In the rows, 128 means zero.
A: rows in several groups, each row roughly a mix of its group's directions:
A (96 x 10):
[[129 143 120 143 139 158  61 153 105 138]
 [114 131 112 198 106 161 133 143 131 118]
 [150 180 110 109 120 125 153 167 138 161]
 [131 153 141  64 156 141 149 148 106 126]
 [ 95  89 130 155 160 121  87 149 101 126]
 [106  79 122 146 132  95  83 104 143 119]
 [ 73 123 114 137 145  78 152 147 118 137]
 [174 100 172 143 102 153 138 153 123 141]
 [162 113 173 137 110 179 116 133 151 141]
 [152  90 182 134 102 133 137 165 127 136]
 [112  98 124 158 123 111  77 101 116  90]
 [164 156 129 114 106 133 162 148 182 126]
 [134 125 160 131 124 187 100 115 169 139]
 [179 148 135 107 109 160  95 101 136 108]
 [116  90 130 159 141 111  81  95 126  97]
 [138 180 140 158 142 101 108 149 167 125]
 [135 192 135 145 123 108 123 162 161 129]
 [141 126 130 105 113 108 195  98 145 110]
 [113  64 117 113 121 146 128  94  97 123]
 [ 94  75 147 137 151 117  95 129  97 117]
 [125 120 112 195 112 169 133 145 130 116]
 [140  96 140 183 101 108 117  88 137 134]
 [120 126 107 193 112 168 133 151 131 115]
 [137  90  77 109 116 153 128  92 106 141]
 [130 128 133 108 110 103 193  92 147 125]
 [153 183 124  98 113 141 159  96 145 128]
 [ 83 148  83 103 154 102 119 108 128 108]
 [175 108 175 146  95 127 140 154 117 139]
 [190 126 145 116 106 171 110 118 129 117]
 [146 186 138 152 142 100 111 160 151 127]
 [162 135 152  82 141  77 139 109 126 139]
 [116  66 114 121 126 144 119  88  98 116]
 [131 158 128  98 116 119 164 172 146 169]
 [133 114 126 115 133 102 197 112 141  96]
 [122 140 123 144 131 155  60 142 101 149]
 [ 90 150  87  96 148 105 109 106 132 101]
 [ 95 101 115 154 165 120 100 131  80 121]
 [ 97 132 108 187 106 167 124 143 132 118]
 [ 91 100 110 164 161 113 106 133  89 135]
 [106 153  85  92 145 104 108 102 125  96]
 [146 102 107 194 109 117 113 128 155 125]
 [ 93  83 150 141 158 120  86 147 114 122]
 [ 90 158  81 112 150  96 120 104 125 111]
 [116  80 137 152 152 130 104  80 147 110]
 [ 88 160  94 106 149 122 101  94 148 112]
 [193 139 142 128 105 166 110 110 129 123]
 [141 107 130 196 100 112 121 102 142 129]
 [107 100 113 191 106 158 108 123 136 122]
 [ 99 134 106 188 105 165 125 144 133 119]
 [127 143 127 140 133 159  58 150 112 144]
 [125 116 118 122 142  97 196 110 133 100]
 [120 100 118 160 129 116  78  94 120  92]
 [132 149 122 151 128 152  73 168 137 158]
 [105 157  69 119 158 123 125  94 122 118]
 [112 142 125 152 139 148  65 148 116 161]
 [119  98 113 153 118 119  81  99 100  90]
 [175 102 165 147 100 132 149 158 109 140]
 [100  72 155 136 144 121  87 142 110 121]
 [ 79 132  83  98 160 114 124 116 129 107]
 [117 112 140 108 117 100 187  85 133 122]
 [196 127 144 114 103 160 112 121 121 114]
 [106 133 106 186 110 171 130 152 131 117]
 [145 186 130 144 138 100 119 161 162 139]
 [150 191 115 109 118 141 159 106 151 134]
 [115 102 130 155 125 118  83 104  99  83]
 [118 115 134 136 131 151  58 136  92 138]
 [ 85 101  94 106 155 103 149 148 107 111]
 [117  92 119 155 131 115  80  95 111  94]
 [105 141 106 187 109 165 134 154 132 117]
 [106  70 162 121 133 123  89 128 106 116]
 [105  77 134 142 151 123  91 139  89 110]
 [135 184 129 147 124  98 112 161 165 130]
 [153 123 159  76 143  90 133  98 118 140]
 [171 101 163 153 110 158 149 151 119 150]
 [139 167 100  99 100 126 155 164 132 163]
 [144 130 161  83 135  83 131  89 120 142]
 [149 187 114 111 113 137 165 104 149 137]
 [122 167 136  62 149 123 146 144 114 131]
 [137 181 124 137 122  91 115 170 154 141]
 [128 103 126 118 116  96 195 102 135 113]
 [ 82 151 133 110 131 184 138 141 100 123]
 [139 161 125  97 119 123 166 173 131 167]
 [ 99 161  85 105 150 123 105  91 139 109]
 [119  78 133 150 146 131  97  84 118 100]
 [ 95 125 102 183 109 167 117 144 136 119]
 [123  97 128 155 136 121  84  99  96  88]
 [113 188 116 119 138 136 134  81 119 154]
 [122 133 129 139 127 154  57 138 100 149]
 [151 132 141  67 146  81 128 115 131 139]
 [133  77 121 108 142 164 148  89 102 135]
 [ 99 161  79 109 152 120 111  93 133 110]
 [135 162 137  99 119 152 182 154 139 155]
 [164 126 151  78 146  82 134 110 126 138]
 [110 123  97 174 122 176 123 163 135 114]
 [142 173 133 104 116 155 176 159 120 144]
 [152 120 151  69 147  88 126 105 123 140]]
the two rows of each list that fit no group, in list order (the others fit one group, some only roughly):
    j224: [117 131 121 125 137  98 199 100 144 129]
    j800: [147 118 111 115 117 105 198 109 136 108]
    j485: [113 122 129 126 128  88 191 101 153 131]
    j664: [128  84 150 106 113 101 177 113 141 103]
    j644: [108 129 126 193 121 162 106 141 122 100]
    j867: [144 138 124 141 114 159  69 168 127 148]
    j564: [155 169 124 107 123 127 177 122 169 115]
    j643: [ 81  86 133 144 161 106 121 112  96 120]
    j909: [113 190 153 154 150 109 119 155 136 141]
    j472: [ 94  91 147 122 157 124 100 108  84 109]

j644 j909
    j339: [154 187 117 141 116 101 114 169 123 133]
    j774: [153 151 118 140 109 160  75 164 130 148]
    j922: [ 68 127  89 136 161 105 146 133 120 134]
    j946: [109  69 130  92 128 129 159 125 120 161]
    j308: [187 130 165 120  91 146 106 127 132 118]
    j425: [122  66 139 134 146 114 120 155 112  88]
    j932: [ 60 119  99 126 163 120 145 136 134 131]
    j353: [193 147 128 152 110 158 113 126 140 108]
    j854: [ 66  95 150 115 141 105 138 157 137 135]
    j880: [ 92  86 132 134 164 118 109 116  83 115]
    j559: [145 112 132 190 104 105 115  93 119 113]

j353 j559
    j296: [146 192  93 132 114 135 150 102 133 141]
    j397: [148 189 123 156 120 118 108 142 167 125]
    j227: [ 98  66 148 132 149 111 107 139 117 103]
    j665: [133 122 129 148 134 149  64 173 130 145]
    j697: [162 169 126 100 122 138 170 123 162 105]
    j143: [174 112 135 157 121 184 145 129 121 149]
    j497: [178 148 164 121  99 151  95 112 141 119]
    j329: [110 121 150 129 110 137 196 110 152 107]
    j610: [ 89 158 114  76 149 152 131 156 119 125]
    j994: [195 143 113 128 117 163 125 105 111 119]
    j105: [ 65 134 121 134 148  96 163 130 107 123]

j329 j105
    j305: [133 149 119 107 130 106 197  99 137 115]
    j771: [ 93 161 110 159 139  76 147 126 118 147]
    j906: [117 128 144 100 135 104 185  86 143 111]
    j541: [ 69 132  89 133 161 102 147 130 123 136]
    j761: [ 60 128 106 121 166 128 121 121 148 139]
    j718: [193 133 151 143 103 164 125 120 128 144]
    j725: [118  76 123 154 145 125  96 161  97 110]
    j670: [141 116 131 149 127 152  62 166 121 137]
    j955: [137 154 135 107 109 115 184  98 164 137]
    j87: [176 108 181 154 126 134 130 151 112 145]
    j915: [101  68 118 135 123 128 104  86 122 107]
    j109: [ 99  89 135 128 158 115 118 110  83  92]
    j190: [ 82 132  79 117 137 105 112  93 129 106]

j87 j190
    j111: [101 143 121 145 155 146  69 127  95 147]
    j804: [124 111 129 172 148 106  78 102 144 102]
    j440: [110 108 134 129 161 141  77 129  83 106]
    j567: [137 164 124 106 110 118 182  89 148 139]
    j177: [154 126 129  84 160 100 126  82 104 139]
    j736: [101 121  95  99 174  96 151 118 136 101]
    j226: [107 102 137 143 146 135  66 158 105 140]
    j301: [ 71 135 137 127 132  70 126 142 144 133]
    j167: [165 129 154 125 114 186 102 112 154 128]
    j928: [118 152 139  53 144 110 136 130 119 138]

j177 j736
    j78: [ 64 124 104 106 152  95 128 132 133 112]
    j220: [ 72  98  98 120 163 123 153 147 120 127]
    j910: [ 85 152 117 161 141  80 146 131 121 155]
    j733: [152 178 111 109 121 157 162 143 144 160]
    j571: [105  95 137 128 135  92 183  96 134 120]
    j891: [128  86 117 198 123 136 118 117 120 138]
    j112: [108 151 100 174 119 168 111 147 142  99]
    j540: [109  82 165 149 145 112  96 115 110  99]
    j968: [106 117 153 111 127  99 182  95 157 131]
    j624: [115 121 118 125 133  97 195  94 127 114]
    j927: [153 172 129 115 140 128 160 156 158 168]

j891 j112
